In the rows, zero is written as 128.
The rows below fall into families. The same turns and mirrors carry the whole set onto itself and the rows of a family onto each other. For each named row, which other rows are in its family? Write them in the order they are listed.
These 18 rows form 3 families of 6 rows each.
zope: [118 164 137 142 126 169 135 151 162 147 140 177 120 153  94 165 120 128
 122  96 114 123 102 108 115 130 134 104 134 116 103 131 116 117 151 160
  93 144]
menog: [137 125 134 135 135 134 156 149 126 175 119  91 155 140 116 142 152 123
 108 110 134 132  87 134  81 128  95 157 113 111 111 115 151  91 140 129
 109 144]
zeg: [166 155 111 134 122 124 100 150  87 107 152 110 150 105  98 106 148 104
 121  91  96 143 149 123 131 118 129 149 117  96 148  91 148 134 144 129
 111 125]
Givag: [131 118 117 130 153 127 105  80 113  88 120  75 121 136 107 106 150 115
 147  98 128 117 168 146 104 121 156 142 153 120 124 163 126 105 156 153
 106 115]
kedon: [147 123 132 142 158 150 111 107  98  89 109 102 134 115 103 120 164 111
 158  94 135 105 156 120 126 128 128 147 105 137 113 155 143 104 177 168
 114 100]
pimed: [119 135 102 122 127 137  98 101 123 115 145  84 121 104 120 133 154 119
 101 109  67 100 145 103 111 143  97 109  90 150 157 117 101 113 169 144
 119 121]
pugim: [104 129 153 140 127 167 158 118 133 178 118 112 155 144 121 159 125 114
 104 100 136 128 105 105  66 112 143 145 134 109 118 112 136 102 148 150
 103 147]
Vini: [140 147 103 131 152 117 109 114 114 105 105  87 140 147 102 119 132 126
 168 119 133 110 157 145 118 134 156 160 146 127  94 168 145 107 142 133
 119 127]
Datus: [140 139 114 115 121 111  93 126 123  81 144 128 133 128  95 100 131 103
 122 110  81 146 167 145 120 117 127 149 152  91 140 133 139 139 121 131
 123 113]
mopet: [137 178 136 146 155 161 114 177 133 129 120 149  93 155 124 144 140 141
 122 103 116 116  79 128 117 146 121 121 122 119 113 138 116 102 166 150
  98 115]
famus: [115 128 114 121 140 152 146 113 118 190 131 134 138 120 122 146 150 121
 125 129 128 164 126  74 142 105 149 107 138 131 147 108 130 142 125 140
 135 134]
Kirun: [123 137 141 164 142 153 150 135 132 181 108 124 159 112  98 159 146  91
 112  89 119 134 116 112  60 134 144 148 124 114 111 135 153 126 135 161
 100 122]
bure: [105 163  79 124 120 126 102  97 132 112 146 100 100 130 128 138 154 117
  98 123  98 106 142 129  96 152 131 123 125 143 144 186 105 111 151 135
 147 107]
Vus: [115 126 147 125 124 125 148 137 116 144 124 123  93 125 140 146 162 145
 127 146 152 155 106  98 141 109 116 101 123 122 154 116 120 120 157 114
 126 119]
Tuti: [103 148  77 104 116 153  90  94 128 105 157  92 112 129 114 121 138 112
 105 112  85  96 169 117  84 126 109 131 128 119 143 156 113 109 150 128
 115 132]
Mufup: [122 160 147 149 173 165 130 148 143 153 130 156 107 130  96 164 116 132
 130 103  96 112 128 106 122 127 159  83 113 123 131 149 102 119 158 158
  96 141]
rira: [126 118 154 144 136 154 155 110 142 160 129 145 116 136 124 150 133 131
 115 121 156 159 109  99 140 111 140 106 158 116 153 118 113 144 137 152
 133 129]
zom: [118 160 113 133 127  84 112 125 101 110 148 119 136 108 111 113 112 118
 119 122  89 147 153 144 104 116 129 154 135  83 160 136 128 128 128  98
 125 130]

Same family as rira: zope, Givag, pugim, Datus, Tuti
Same family as zeg: menog, kedon, pimed, mopet, Vus

The rows below fall into families. The same turns and mirrors carry the whole set onto itself and the rows of a family onto each other. For each named row, which other rows are in its family? Write them in the order they are listed.
These 32 rows form 4 families of 8 rows each.
Fivol: [111 126 136 118 130 151 130 128 128 135 133 127 120 164 196]
fados: [148 100 116 120 170  78 110 115 146 125 102  91 127 132 163]
Kozi: [155 102 131 114 140 100  94 107 147 141 105  99 110 155 166]
kem: [147  97 120  95 123 143 112 120 119 140 124  97 115 157 198]
Bev: [103 165 121 123 175 146 130 142 148 117 134 120 137 125 168]
sut: [133 142 139 119 168 102 156 134 165  87 117 120 128 136 136]
kebe: [138  74 108 114 135 110 106 139 119 137 123 100 139 152 192]
movid: [147 129 140 115 170  89 149 131 133  87 100 118 108 124 143]
roni: [153  80 103 149 132 131 122 117 105  99 155 117 154 137 129]
siku: [140 117 133 120 131 132 160 161 134  78 145 137 149 147 133]
rigef: [145 156 123 129 161 161  90 126 118 131 133 122 121 109 146]
Lel: [118 116 120 108 140 149 128 160  96 121 125 125 128 141 198]
gigaf: [172  97 121 125 118 149 136  98 111  94 151 118 128 146 126]
leze: [132 153 119 111 170 167 143 111 125 124 147 102 128 113 183]
terin: [172 128 148 107 156  95 115 128 143 113  99 113 103 129 135]
Kuda: [182 116 144  98 134 128 150 131 116  85 123 122 111 131 130]
dunon: [147  92 100 133 133 141 129 134 138 103 170 109 176 141 135]
vab: [114 156 117 132 178 151 119 134 108 114 126 123 124 107 168]
fatu: [142  82 110 103 135 112 124 150 151 130 139  92 161 158 182]
zan: [146 139 126  93 144 170 116 146 103 129 130 112 115 123 186]
vov: [137 123  97 155 175 135  99 103 119 119 145 107 147 105 135]
bobo: [154 121 112 151 140 150  92  90 123 122 148 118 131 131 122]
let: [167 129 113 129 172 147 104 127 132 129 161 104 157  97 137]
tamud: [145  96 137 119 130 109  94 153 144 153 126 119 139 161 175]
Romog: [151 100 133 124 130 121 160 141 103  72 129 135 127 141 134]
kuv: [164 127 141 100 163 111 171 105 147  92 124 103 115 129 153]
lamu: [126 130  95 142 173 139 115 108 156 122 155  96 163 121 147]
nuki: [144 114 146 135 122 130 160 110 132  90 141 140 122 164 135]
pirus: [116 125 127 102 138 143 137 177 134 118 135 125 144 151 188]
rapum: [179 107 133  98 169  90 117 138 156 132 121  89 138 121 157]
Gir: [142 110 115 118 167  86 129 115 177 118 123  87 146 142 155]
zare: [158 104 129 153 128 136 105 134 129 118 159 136 156 143 118]

Same family as nuki: Fivol, leze, let, tamud, kuv, rapum, zare
Same family as vab: fados, kebe, movid, roni, Lel, vov, Romog
Same family as sut: Bev, siku, dunon, fatu, lamu, pirus, Gir

The rows below fall into families. The same turns and mirrors carry the whole set onto itself and the rows of a family onto each other. For each named row, which other rows are in its family? Write them in the order they are listed.
These 36 rows form 6 families of 6 rows each.
lilek: [115 138 101 103 103 148 100 122  96 126  99 149 150 112 136 115 108 122
 144 162 117 126 108 104  98 119 114 128 131 111]
vevek: [153 136 155 129 150 115 169 117 129 128 136 173 155 110  83 146 118 105
 121  98 157 155 135  86 163 143 121 134 134 135]
goge: [145 168 147 141 160 111 144 161 120  97 120 170 163 101 101 144 132  88
 153 121 147 129 136  92 147 121 123 114  96 110]
rek: [121 148 138  95 139 106 129 152 138 174 121 149  89  93 161 111 140  86
 154 154 180 120 118 120 133  92 118 102 135 154]
Busa: [143 106 136 103 148 108 133 139 160 185 127 140 111  97 150  94 124 105
 143 102 159 147 122 144 109 123 104 101 140 151]
zufeg: [147 137 156 130 157  92 170 118 127 133 136 183 157 113  97 152 132 105
 115  87 142 154 131  90 157 120 114 133 135 123]
fopu: [ 75 117 133  96 115 139 119  98 124 126 116 117 136 128 114 143  97 143
 144 143 147 141 115 121 131 145 109 122 147  99]
kek: [128 149 141  94 132 111 121 163 149 176 115 168 114  85 156 111 129 112
 153 148 196 138 130 114 135  99 132 112 132 160]
koz: [ 81 120 138 102 129 121 119  98 107 119 122 122 136 137 114 142  79 138
 140 143 129 141 108 104 108 141 124 114 137 105]
podib: [136 167 147 150 148 115 136 152 116  95 127 177 158 120  90 150 138  88
 147 114 143 135 137  76 155 117 115  97 115 128]
nasiz: [121 136 131  89 146 106 126 153 141 164 117 176  88  83 165 125 133  90
 141 133 174 118 125 114 128  92 128 107 138 168]
noked: [ 84 116 152  87 118 132 115  99 121 119 120 124 123 140 131 140  89 138
 136 145 137 134 102 117 108 132 106 117 140  96]
Lokod: [139 129 163 130 151 113 155 123 129 102 140 177 157 111  92 145 141  84
 123  92 149 154 118  95 168 134 107 141 130 112]
dafon: [132 116 150 100 144 105 113 143 173 172 142 149 104 110 129  82 137 105
 151 109 177 145 116 139 123 123 118 106 144 160]
lolet: [150 181 151 146 150  95 147 155 121 102 130 171 150 126  93 142 134  83
 146 115 152 130 133  98 148 109 111 104 114 124]
bala: [121 118 148 102 143 105 135 152 161 167 128 135 110 107 142  87 130 102
 154  94 165 136 131 158 125 133 101  97 137 155]
Vedo: [151 142 157 132 136 120 168 114 130 131 143 169 158 114  82 138 136  97
 120  96 132 155 137 108 165 133 103 141 133 123]
Voma: [ 84 114 139  99 112 141 126  99 117 116 129 131 129 135 129 122  97 135
 140 147 135 133  98 114 106 137 111 111 154  88]
Turo: [134 118 146 113 155  95 113 132 165 165 130 144 109 116 144  78 140 112
 131 107 183 146 130 142 117 128 126 100 146 150]
Nop: [127 135 140  97 142 109 108 162 153 178 134 170  93  85 150 111 133 104
 162 138 178 136 133 106 134  98 136 107 139 159]
zeka: [128 124 149 112 151  96 121 134 171 176 136 148 108  97 135  86 124  89
 157 103 164 141 118 147 122 128 120 100 152 156]
Puz: [150 172 146 150 161 121 145 138 120 104 138 173 139 118  94 154 125  76
 136 130 141 127 139  81 142 106 130  97 111 126]
tekif: [149 124 157 120 160  91 164 107 123 107 129 175 149 111  88 135 143  96
 113 100 146 145 124  98 162 133 119 141 124 116]
lep: [137 131 152 134 141 110 155 119 123 115 133 186 154 120  77 150 144 100
 114  88 144 154 125  90 160 135 109 129 139 123]
gero: [ 83 115 143  99 139 134 126  89 107 119 116 117 132 133 128 121 106 129
 130 159 134 141 103 106 108 142 117 108 155 101]
Rofi: [109 137 114  98 104 136  84 116 114 118 107 150 134 125 149 131 100 131
 141 147 110 119 116 110 102 106 107 131 132 105]
ton: [111 134 111  96 106 146  94 108 104 116 112 159 140 118 145 120  98 130
 152 155 113 116 109  98 106 109 110 117 145 106]
zozum: [123 142 138 102 132  99 125 153 148 180 126 167  94  75 149 111 122  86
 165 138 173 133 127 113 139  97 137 109 142 161]
gagad: [102 146 132  98 126  94 120 161 136 176 121 161  95  86 159 120 133  97
 147 146 184 140 119 127 129  99 127 108 145 156]
bagi: [152 184 139 156 157 115 133 145 124 103 135 172 150 123  96 134 143  79
 139 121 150 119 142  89 153 122 125 116 123 125]
godaf: [105 155 106 101 110 128  86 113 104 113 110 152 147 124 126 133 109 124
 139 153 106 125 106 113 107 118 112 144 143 112]
Nuv: [149 153 149 144 152 114 134 150 110  91 129 179 152 111 101 148 127  75
 150 110 147 136 137  78 158 115 119 109 103 116]
zunid: [ 84 111 141  96 130 135 116 101 120 105 115 120 147 122 124 142  92 150
 139 140 134 139 111 121 113 148 112 103 130 108]
Zet: [121 115 140 106 149  91 109 134 157 175 124 142 120 104 151  89 120 107
 144  99 162 148 118 145 115 119 111  91 141 169]
Foziv: [ 98 136 103  99 102 132  87 110 100 104 107 156 131 116 135 135 124 126
 129 157 121 112 112 114 118 117 119 135 128 109]
ronu: [111 136  91 107 119 140  73 105 116 110 101 152 135 123 130 136 105 123
 138 150 124 112 112 106 106 109 120 120 134 119]

Same family as zufeg: koz, lolet, gagad, godaf, Zet
Same family as lilek: goge, kek, Turo, tekif, gero
Same family as zunid: vevek, rek, Busa, bagi, Foziv
Same family as fopu: nasiz, bala, Vedo, Puz, ronu
Same family as zozum: podib, noked, zeka, lep, Rofi

The rows below fall into families. The same turns and mirrors carry the whole set onto itself and the rows of a family onto each other. For each named row, which other rows are in its family? Write them in the order they are listed.
These 21 rows form 7 families of 3 rows each.
pov: [118 148 174 157 142 133 107 126 140 103 167 127  80 122]
lufof: [115 147 140 130 167 149 147 131 169 104 129  69 121 119]
mab: [ 80 136 108 124 139 127 119  82 166 152 148 103 139 120]
Puvag: [109 139 123 142 150 128 156 125 159 188 128 126 110 143]
far: [111 144  99 145 166 101 106  81 123 129 129  99 104 115]
ranoz: [106 145 159 124 103 120 105  96 146 157 170 111 135 116]
Barav: [147 143 180 148 126 127  93 111 127 119 154 104  95 114]
kulu: [141 177 172 137 133 126 107 132 123 121 142 105 127 113]
nifov: [ 96 127 146 133 151 118 148 117 200 128 106  96  90 114]
dip: [103 136 145 146 160 126 174 135 141 132 150  74  76 128]
Rim: [ 96 165 109 160 169 106 121 109 112 135 135 121  93 127]
gakul: [127 159 183 143 121 120 112 129 158 145 101 131  99 120]
bige: [102 153 133 135 136  63 124  97 150 156 121 111  93  98]
vuvob: [127 127 143 139 158 149 159 124 150 132 124  61  98 133]
lazab: [103 138 151 124 120 162 142 118 164 163 140  91 139 136]
gevid: [101 131 125 145 149 116 102  99 179 145 154 155 103 127]
soso: [114 159 121 155 162  96 106  65 146 131 155 112 109  95]
nuva: [108 164 111 127 162  86 122  99 130 120 148  81 122  97]
pafeg: [120 123 169 132 123 107 144 123 170 165 176 119  91 120]
rut: [119 150 132 156 175 154 166 106 168 143 118  81 113 125]
vep: [152 161 195 154 127 133 129 112 142 144 159 103 104 110]

Same family as vep: soso, rut
Same family as pafeg: Puvag, gevid
Same family as bige: nifov, gakul
Same family as far: Barav, vuvob
Same family as mab: ranoz, lazab

The rows below fall into families. The same turns and mirrors carry the whole set onto itself and the rows of a family onto each other. For each named row, which other rows are in its family? Write them in the order they are listed.
These 15 rows form 5 families of 3 rows each.
Zuvo: [125 131  98 124 134 133 158 120]
Fol: [106 152 137 149 128 161 104 174]
giker: [147 142 141  89 115 125 100 148]
peko: [117 134 124 119 154 128 159 116]
Siro: [136 141 159  86 122 128 113 139]
vuguf: [100 151 130 159 147 155 114 169]
dovab: [120 124 116 133 139 137 156 108]
vidug: [142 136 160  96 118 129  98 139]
keso: [110 133 114 129 140 142 162 120]
lem: [134 149 165  96 136 126  99 151]
Totu: [147 118 136 102 132 108  93 143]
katem: [114 149 112 156 126 157 103 175]
bov: [124 111  97 138 146 122 140 126]
repu: [109 143 131 164 127 163 103 165]
Pek: [118 127 115 159 137 139  90 174]

Same family as repu: dovab, vidug
Same family as bov: Totu, Pek
Same family as Siro: Fol, keso
Same family as Zuvo: giker, katem

